Each named move below is a turn or a mirror, shown by a few rows before and after it. Which moves, in which order, take the first row of each later pair to the second? The first pair is answered.
move Lun:
[ -3  -8  12   1 -13  43   4  39  -7 -26  -4   7 -15] |-> [ 27 -20  15   8  10  14 -43 -12  -1  15 -11  30  -1]
[-13  -8  -7 -10  15  14  13   7   4  -8   5   9 -14] |-> [ -3 -10  -5  -8  22   5  -3 -13   8   7   2  17  -9]
[ 14  -7  13   4  -1  11   1 -23   8 -22 -10 -18 -12] |-> [ 14  -6  14   2  -2  10  -1 -24   8 -22 -10 -18 -10]
[ 15   7   1  -9  -4 -19 -22  12   7  23 -22 -15   8] |-> [  1  13   1 -12 -13  -6  -2  36   5   4 -17 -23   3]
move tad:
[ 11   9  -7  -7  -8  12  24   6  -8  11  -5  19 -18] |-> [ 12  13   1  -5 -15  -7  24 -12 -11  11  -2  -3 -20]
[-28  -7  -3   9   9   6  22  22  -2  -2   6  32   2] |-> [-15   2  16  13  -3 -33  18 -23  -6  -5   8 -18   2]
[-10  11  -6  -6  26  11 -15   4  13  16   0  10   1] |-> [-21  18  -6  -1  23  -5   2  -8   4  16  15   1  -1]
move guruv:
[ 13  -4  -1  -4   1  -9   2 -18  -8   6   9   7   3] |-> [  4   5   0  -6  -7  -9  16   1  -9  -6  14 -11   1]
[ -1   5 -11  -7   7   7  -6  46   9   1 -10   0  13] |-> [ 11  -9  -9   2  18   1 -21  -6   5  23  -7  30  11]
[16 -2 -8 22 -4  5  2  2 23 19  1  9 19] |-> [ 12   2  -5  25 -10  -6  11 -13  16  18  10   3  16]
[-12   9 -24   0   4  -9  16  44  -5  -1  14  18   7] |-> [ -2  -1 -23   5  15  -5  -2  24  -3  13  10  43   7]
Then:
Each pair is 2 to 3 moves apart.
[-13  -9 -12  -2   0   1   5 -10  -2   3   3  16   0] |-> [-11   0  -6  -3 -10 -11   9 -10   1  -6   0 -17   2] : guruv, guruv, tad
[-18   4 -16   2   9   9   6  14   3  13   4  31   3] |-> [ -3   7   1   7  -2 -20  -1 -38   0  15   3  -6  -2] : guruv, tad
[ 16 -10 -14  -8   3  37  -1  31  25  -9 -27  25  -9] |-> [ -2  -9  -9   0 -12  42  38   0   2 -23   1  19 -26] : guruv, Lun
[-15  17  -3   8  -4 -20  18 -14 -13   0  13  -3   8] |-> [  1   2  -3  10   7   5  -5 -29  -6   9  -1  30   5] : tad, tad, guruv
[ -4   0  -1 -10  -2  17  -6  31  22 -22 -25  -6  -1] |-> [-22   6   3  -5 -17   8  24   2   3 -31  -4 -21 -12] : Lun, guruv, Lun
[ 29 -20  12   2  -4  36  -3  20  11 -26   2  17  -3] |-> [ 17 -14  20  12 -17  11  23 -26  -9 -28  29  -1 -12] : guruv, guruv
[ -2   0   4   0  -8  12   8  13   0 -12   1  -4  -4] |-> [ 2 -5 -1  4  3  4 -4  0 -1  8  5 21 -1] : Lun, tad
[  0   0 -12   1   9  11  -5   4 -13  19 -20  57   0] |-> [ 19  13  16   3 -19 -22  -5 -33 -12  -6 -29 -27  -4] : tad, Lun, tad
[  5  17  -2   1 -37 -20  -6  14   1 -20  16 -55 -13] |-> [  3  -8 -31   4   2  12 -27  29   5  21  17  50  -4] : guruv, tad, guruv
[ 19  -5  14  -7  -4   4 -26 -16  -2  17   0   2   2] |-> [ 18  -2  17 -14 -13  23 -16   7   2  -3  -7 -12  -1] : guruv, Lun, tad
[ 27   0   3  19  -3   3   3  24  13   4 -10 -17  -3] |-> [14  0 -7 20  4  5 15 34  6 13  3  8 -3] : Lun, tad
[ -5 -11   3   9 -11  14  20 -20 -15 -10  12   6  -8] |-> [ 15 -12   8   7  -5  -9  -6 -34  -5   0  -3 -11   1] : guruv, tad, Lun
[-28   2  18 -16 -26  -5  30  63   8 -37   3 -70  -4] |-> [ -7 -33 -14 -11  35  12 -36  57  22  39 -11  60  17] : tad, Lun, tad
[ 12 -19  -4   2  10  26  -4 -20  -2  13   3  36  -9] |-> [ -5  -2   6   6 -13   9  32 -27 -16  -7  22 -10 -18] : Lun, tad
[ 18  -6  18   7 -21   2   1 -16 -14  -8 -10   0 -19] |-> [ 21  -8  15   2 -19  15  -2   7  -5 -11 -19   3 -18] : Lun, guruv, guruv
[ -8  -3  -8  12  10 -13  22 -20 -27  39  27  44   6] |-> [ -7   6  -5  10   7 -38  21 -21 -23  41  29  22  13] : guruv, Lun
[-17   3  -6   7   9  18 -27   4  -5  18 -12  33 -19] |-> [ -8   3   0   5   7  17 -38  -1  -1  14 -20  24 -18] : tad, tad, tad
[ 12  -2  -2   6  -4 -10  -6  49  -1   6  -4 -23   1] |-> [ -8   2  -5  15 -14 -13  23  33 -17   0  19 -20  -9] : guruv, Lun, tad
[  6   0   4  -5 -13  28  -6  16  10 -24 -13  -7  -9] |-> [-20   6  -4   6 -15  -5  25 -10 -14  -5  23   3 -10] : tad, guruv, tad
[ -1  -5   4  -3 -10  26   8   3  -3 -23  -4  -9 -10] |-> [  1  -2   8   3 -11   6  10 -25 -11 -14   5 -17  -8] : guruv, tad, tad
[ 13  -6  11   0 -20  31  11  -3   8 -20 -10  -1 -14] |-> [  2  -1  12   8 -25  11  23 -27  -4 -13   7  -4 -15] : guruv, tad, tad
[-23   9 -12  -8  -5  13   0  40  22  -4  14  18   0] |-> [-21   1 -12  -6  -3  22   2  21  18  -1  18  35  -6] : guruv, Lun
[  5 -10 -20   0   0  39  -3   6  26  -9  10  13  -4] |-> [ -8   1 -18   1 -11  30  17  11  20 -22  17 -11  -6] : guruv, guruv, guruv
[ -9  -2 -14  -9   5 -24   9  28  -7 -15  32   5  -3] |-> [  4 -14 -12  -5  15 -27 -10  -4  -7   5  28  25  -1] : guruv, Lun, guruv
[  4 -16 -34  14  17  -5  -9   4 -19   8  -9  28  27] |-> [ 20 -14 -20  14  11 -22 -22 -22 -16   4 -16  -4  27] : tad, tad
[ 14   6   5  -9   3  -6 -47  19   7  12 -17  -6   7] |-> [-25  21  -5  -9  -9  -1   4  45 -12  -5  14  -5   0] : Lun, tad
[ -8   2 -16  -8  22 -29 -13  39   4  29   7  22  20] |-> [-20   9  -8   2   8 -51  11   4 -11  26  27   4  11] : guruv, guruv
[ 20 -10 -10 -11   4  23  -5 -19   2  -7   3  -7 -16] |-> [  7  -2 -13  -8  -1  17  15 -18  -8  -8  14 -12 -19] : Lun, tad, tad
[-21   4   0  -1 -13   4  27   2  -9 -10  15   1  -7] |-> [  7  -7   6  -9  -8  27  -8  12  12 -14 -16   2  -4] : tad, tad
[-32  20   3   3   2  -7  21  49   9   4  24   0  18] |-> [ -2  10   9  10  19 -36 -25  -2  16  40  11  13  28] : Lun, tad
[ 26  -1  18   2  18 -11 -41  -2  21  -6 -22 -28   9] |-> [  9  -7   2  -1  25  25 -30  38  23 -13 -20   8   7] : guruv, guruv, tad
[ -4  17 -12   1   3  -4  19 -25 -12  23  22   9  -2] |-> [-11  22 -15  -6   1  14  26  23  -2   4  14   0   2] : Lun, guruv
[ 14  18  10  -6 -11 -31  -9  22  -2   4   5 -43  -2] |-> [ 26  11   7  -7   0 -24 -30  27   7  15  -6 -23   3] : Lun, guruv
[ -8  14  -1  -7 -19  18  20  12 -11 -21  20   4 -12] |-> [-11  18  -1  -3 -19  -1  22  -6 -17 -12  31   0 -11] : guruv, tad
[  2   9  11   0  -6 -24   3 -28  -4  -5   7 -25   2] |-> [  7 -10  -1  -2  11  24 -12  -6   5   2  -5  33   0] : tad, guruv, tad
[ 24  -3  -2 -11   8  23 -34   9  -2  -7 -10  -8   1] |-> [ -6  11  -4  -1  -4 -15   6 -17 -27  -4  26 -25  -3] : tad, tad
[  0  -4   5   3 -16   8  10 -18 -20  -4   5  -8 -15] |-> [ 10 -14   1   0  -2  20  -8 -11 -12   6  -5  21 -11] : tad, tad, Lun
[ -8  -1   9  -5 -12  13  17   5   5 -21   2 -28  -6] |-> [-13  -4   3  -6  -9  23  16  16   6 -19   2 -15  -6] : tad, tad
[ 12   5  13   5   1 -30  -4  -2   0   2   5 -10  -7] |-> [ -1   2  -1   3   9 -13   7  24  -1   3  10  23  -6] : tad, tad
[ -9  -4   0   8   2  12   9  -5 -18  -6   2  21   0] |-> [ 10  -7  12   5   0  12 -11 -15  -8  -9 -12   4   1] : tad, tad
[  4   5  -6 -22  28 -10 -29   0  13  43   5   0  -9] |-> [  7  15   1 -29  14  -7 -23  17  20  19  -5 -37  -9] : guruv, guruv, tad
[-30 -13 -12  20  20 -20   2 -24 -10  26  21  46   0] |-> [  7  -2  19  10  -4 -37 -24 -31   9 -10 -16 -47   1] : guruv, tad
[  4   4   2  -4  -1 -20   4  -2  -6   1   3 -21   6] |-> [  5   1  -2 -11   1   4   2  25   1  -7  -6  -9   4] : guruv, guruv, Lun
[ -4  -2   0  12  11 -10  19 -17 -15  30  21  24  10] |-> [ 21   7  19   3  -4 -18   1 -14   2   6  -5 -40  11] : guruv, tad
[-22   9  -4  -4   2 -16  15  28  -6   1  21  -8   1] |-> [-10   8  -6  -5  10 -29  -7  32   4  15   9  -6   9] : Lun, guruv, guruv
